In the rows, zero is written as 128.
Turns, then the turns between two rows, first turn first; the first pair answered
Q368 (before -> after):
[122 110 124 138  98  98 139 148 104 139 141 126 141 152 146 147 181 121
 132  94 134 136 148 116 156 142 132 110 146 178  90 154 145 111 136 117
 118 113 143 162 127 162] -> [111 117 130 135 103 123 142 159 114 126 133 129 132 145 159 162 169 130
 143  95 150 126 142 118 148 155 116 109 152 171  86 160 135 111 132 119
 111 127 159 161 132 149]
[107 109 111 174  96 148 111 150 126 126 154 129 146 138 141 143 124 152
 171 114 103 139 115 133 112 160 114 142 131 173 154 145 132 139 114 144
 110 115 129 156 119 115] -> [113 124 117 160 103 161 115 167 139 133 127 134 133 118 153 140 116 154
 175 103 127 121 120 126 103 173 110 138 120 158 152 138 110 145 116 150
 112 123 117 141 125 113]
[128 110 171 147  91 136 139 120 100 116 160 119 163 164 122 170 155 141
 131 142  93 143 151 128 137 120 118 127 139 152 131 144 171 125 123 120
 106 136 157 160 122 153] -> [112 133 167 135 114 181 142 151 122 100 144 124 138 150 157 176 143 157
 155 124 130 122 147 130 122 140 103 138 144 138 123 144 134 127 113 142
 102 151 163 164 127 127]
[135 140 126 125 138 163 154 156 126 126 123 133 143 117 137 120 156 140
 156 121 135 126 152 120 142 121 150 168 105 104 141  89 152 161 119 146
 129 157 153 174 124 112] -> [151 137 131 114 137 150 143 153 124 134 115 136 141 111 124 109 155 134
 150 126 129 128 152 115 138 114 153 164 101 106 141  83 151 163 124 142
 137 151 139 159 122 120]
Q736 (before -> after):
[152 103 158 138 101 132 127 138 113 162 112 169 135 111 164 159 138  93
 116 148 142 145 142 129 150 139 128  96 122  93 123 161 106 129 140 151
 152 136 105 127 119 109] -> [124 110 149 147 103 141 120 144 132 145 116 161 129 124 161 145 119  99
 125 145 156 139 132 132 141 159  99  97 129 101 121 168  97 120 137 146
 151 134 101 117 135 115]
[101 139 104 104 140 144 117 124 166 138 115 156 103 111 153 122 100 134
 106 109 162 112  92 156 134 143 147 113 145  98 119 127  73 112 127 130
 138 131 123 102 128  93] -> [150 133 122  96 120 108 134 122 128 173 104 133 124 100 146 100 105 143
  81  95 147 122 118 127 121 140 144 127 125 119 100 103  92 146 145 143
 140 126  95 100 119 129]
[124 126 157 141  98 122 125 111 131 135 144 123 136 142 139 141 129 137
 111 120 121 139 135 110 123 130 108 120 145 163 101 146 135 127 137 136
 121 118 126 127 124 144] -> [129 123 153 135 107 130 123 121 122 119 145 145 124 149 132 166 144 123
 108 140 113 138 133 123 143 113 136 116 143 148 105 143 142 117 126 124
 123 127 136 141 131 134]
Q641 (before -> after):
[122 122 119 115 144 105 106  94 122 149 140 145 121 127 119 112  96 138
  86 127 135 136 104 143 120 115 115  87 142 145 102 136 101  98 144 107
 124 107 120  83 134 143] -> [135 116 121 124 126  84 111  84 111 157 139 128 131 133 109 101 105 137
  76 121 110 145 119 138 123 107 115  97 130 147 109 128 126 109 148 112
 120 106 122  96 133 154]
[106 149 105 143  81 135 139 147 102 125 117 140 111 132 122 117 157 134
 160 158 126 130 121 125 133 124 103 128 123 113 138 109 134 172 108 138
 111 143 117 140 140 110] -> [101 151 102 142  84 143 140 157 110 132 113 146 107 124 141 124 150 138
 167 147 129 128 115 121 136 117  99 129 130 111 134 121 133 165 104 141
 104 139 111 129 140 101]
[155 135 149 101 164 116 128  81 147 127 102 169 110 120  85 116 105 124
  82 111 128 138 112 140 133 113 137 104 139 116 106 158  86  98 123 108
 166  98 122 117 140 108] -> [174 127 145 113 147  92 134  77 126 141 101 145 135 122  75  98 111 126
  78 107 109 143 122 130 143 108 143 102 127 118 106 157 106 109 129 118
 170  93 113 119 139 125]
Then:
Each pair is 2 to 3 turns apart.
[167 147 157 112  92 108 144 150 132  99  86  86 100 113 142  81 160 125
  89 167 149 119 164  88  81 158 135 185  87 147 108  75 126 151 153 183
 100 154 119 124 137 154] -> [109 158 135 140  94 149 132 154 182  68  97  95  83 132 146  85 133 129
 118 169 179 103 131 121  69 185  95 178 109 146 131  97 104 117 135 174
  87 152 126 113 148 136] => Q736 then Q736
[160 133 131 105 169  92 119 123 104 137  95 152 101 105 131 116 154  72
 106 140 137 133 128 120 151 106 174 118  99 109 132 110 145 136 141 142
 151 133 134 112 102 103] -> [149 140 114 118 160  75 114 126 123 152  85 138 111 108 111  73 121  82
 108 128 151 123 121 125 143 129 144 120 102 121 129 112 127 132 142 150
 156 120 106  88 106 119] => Q736 then Q368 then Q736
[121 109 170 138  89 115 171 132 141 100 138  77 139 127  93 141 167 147
 124 101 150 153 147 130 120 127 108 147 122 120 125 117 194 140 137 139
 114 142 146 126 105 141] -> [100 124 159 147  89 126 163 132 164  91 142  80 130 126  89 143 151 145
 136 107 158 148 142 140 111 144  92 141 129 118 133 129 188 124 132 136
 105 141 148 121 109 132] => Q736 then Q736
[171 121 109 103 142  88 135 139 103 153  95 136 150  86 124  80 146 135
 107 114 109 126 134 114 133  91 180 150  85  92 144  64 138 176 144 138
 150 136  90 138  88 138] -> [109 132  68 122 185 117 111 156 154 117  91 170 110  98 123  94 125 113
 133 127 146 111  92 142 144 116 163 125  99  63 187  89 106 134 123 114
 163 137 106 117 111 105] => Q736 then Q368
[134 114 153 158  82 136 146 123 104 115 173  87 165 164 135 143 131 146
 148 121  86 131 155 122 130 137  77 146 131 168 123 129 191 125 124 134
 112 137 160 164 138 155] -> [109 115 138 162  92 158 136 128 121  99 169  99 150 170 137 158 130 147
 159 131 100 131 141 139 130 147  74 136 133 165 137 143 180 108 124 130
 107 142 164 159 139 138] => Q736 then Q736
[ 80 121 132 175  88 135 133 163 102  43 171 115 133 128 180 165 171 103
  91 156 129 148 109 116 170 152 105  75 145 190 125 152 148 119 137 127
 119 130 195 192 137 166] -> [110 115 144 171  76 114 139 154  72  66 169 103 147 119 180 161 187 102
  74 156 117 155 116  98 171 139 132  85 148 198 109 138 161 136 145 131
 120 125 187 195 134 183] => Q736 then Q736
[148 122 162 132  59  97 120 133  86 124 138  75 171 137 134 142 139 126
 174  91 116 129 128 119 144 130 112 113 142 138 136 106 153 129 125 141
 115 142 169 181 132 174] -> [119 121 148 144  55 113 115 133 116 112 140  80 163 144 131 145 112 130
 199  89 128 120 114 129 144 156  86 113 151 140 147 117 140 107 121 148
 114 146 166 176 145 167] => Q736 then Q736
[120 128  98 119 176 133 155 138  98 115 143 135 115 136 157 149 180 119
 150 157 115 132 157 150 148 142 118 125 110 102 143 131 142 131 125 118
 129 126 166 175 132 106] -> [ 97 135  91 126 166 156 148 138 121 108 145 129 119 149 161 140 157 134
 161 149 126 122 145 160 143 165  91 129 115 110 147 146 133 121 117 127
 127 127 167 161 145 109] => Q736 then Q736 then Q736
[ 80 115 100 145 165 158 123 126 168 101 132 126 124 129 123 115 114 120
 143 143 148 123 127 177 131 146 114 105 140 129 144 124 118 108 124 126
 135 130 136  78 138  94] -> [134  91 120 147 136  94 129  99 112 134 137 109 153 124  88  99 143 113
  91 138 104 151 152 138 136 115 144 106 127 151 123 100 150 133 143 125
 134 115 113  87 128 133] => Q368 then Q736 then Q368
[125 144 119 131 128 145 115 145 147 133 108 117 119 120 161 107  82 133
 149 120 157 116 134 126 117 154 109 142 121 117 138 121  94 135 123 145
 136 132 118 123 113 130] -> [143 108 142 138 115 110 117 116  91 130 152 131 147 141 145 142 146 116
 129 148  97 147 146 120 144 105 147 136 123 127 141 125 157 134 124 124
 126 125 150 168  95 143] => Q736 then Q368 then Q368
[111 164  92 119 121 150 124 132 138 131  67  93 133 101 106  75  70 160
 162 101 164  94 115 125 119 205  76 137 110 121 120 100 104 151 110 148
 156 128  95  83 135 112] -> [ 71 153  82 122 171 174 111 135 138  94  86 154 110 105 109 135 113 127
 190 148 159  99  93 153 155 166 119 116 118  75 147 111  97 126  85 119
 155 133 140 115 136  64] => Q736 then Q736
[133 113 154 122 137 102 132 101  96 115 159 180 119 142 132 173 166 103
  99 165  86 152 136 142 151  80 189 105 142 132 111 155 141 119 131  89
 113 117 147 147 117 127] -> [ 94 127 137 131 157 137 115 107 128  99 163 180  99 156 131 178 141 105
 127 166 105 134 111 164 145 108 156 105 156 127 133 179 126  85 110  80
 110 119 156 133 134 116] => Q736 then Q736 then Q736
[134 103 150 103 189 146 117 156 106  89 151 161 121 131 159 204 173 113
 145 184 111 135 131 137 168  84 174 117 115  79 153 148 149 132 108  91
 108 178 184 164 131  97] -> [ 88 118 131 130 174 177 103 167 158  68 158 146 105 150 160 195 127 134
 174 169 145 119 115 166 152 138 114 116 134  94 167 177 127  95  95  93
 104 170 182 143 161  92] => Q736 then Q736 then Q736
[121  92 124 180 143 155 160 177 124  89 161 102 143 170 128 172 144 131
 172 158  99 125 157 143 142 158 114 154 131  95 175 104 173 134 123 151
 117 168 160 178 128 121] -> [151  87 128 167 136 135 166 172 103 104 153  96 162 163 124 165 156 137
 160 152  86 138 170 122 146 130 128 156 125 103 164  82 180 152 130 154
 119 166 145 186 125 132] => Q736 then Q736
[143 147 135 139 154 159 121 146 147  73 117 155  85 121 137 140 150 112
 138 119 166 103  98 147 163 150 134 120 127 124 142 156 109 102 115 139
 141 155 158 141 107 110] -> [181 156 132 124 143 131 126 135 147 109  87 135  91 100 134  87 132 119
 112  96 177 100 111 123 141 169 135 126 108 128 122 130  97 120 127 149
 150 149 107 110 107 124] => Q368 then Q736
[117 152 128 101 146 186 138 164 148 116 109 160  74 107 183 181 127 106
 137 125 172 105 123 132 113 135 108 125 130 130 109 148  82  90 122 136
  97 143 134 139 120  86] -> [150 144 142  88 146 158 142 158 109 135  98 171  87  96 174 188 155  92
 109 131 149 121 141 104 122  91 149 131 115 122  90 127 107 118 126 132
  94 136 132 155 112  86] => Q736 then Q736
[ 95 128 116 160 132 140 129 126 138 112 134 102 145 140 124 156 168 127
 161 127  88 112 135 128 154 104 151 115 119 110 157 119 177 131 118 110
 127 138 142 139 103 133] -> [122 150 114 132 138 154 140 144 153 136  89  84 133 114 147 121 136 148
 156  96 125  93 141 108 126 136 133 133 102 106 137 103 141 161 125 137
 132 144 109 111 111 131] => Q368 then Q368 then Q736
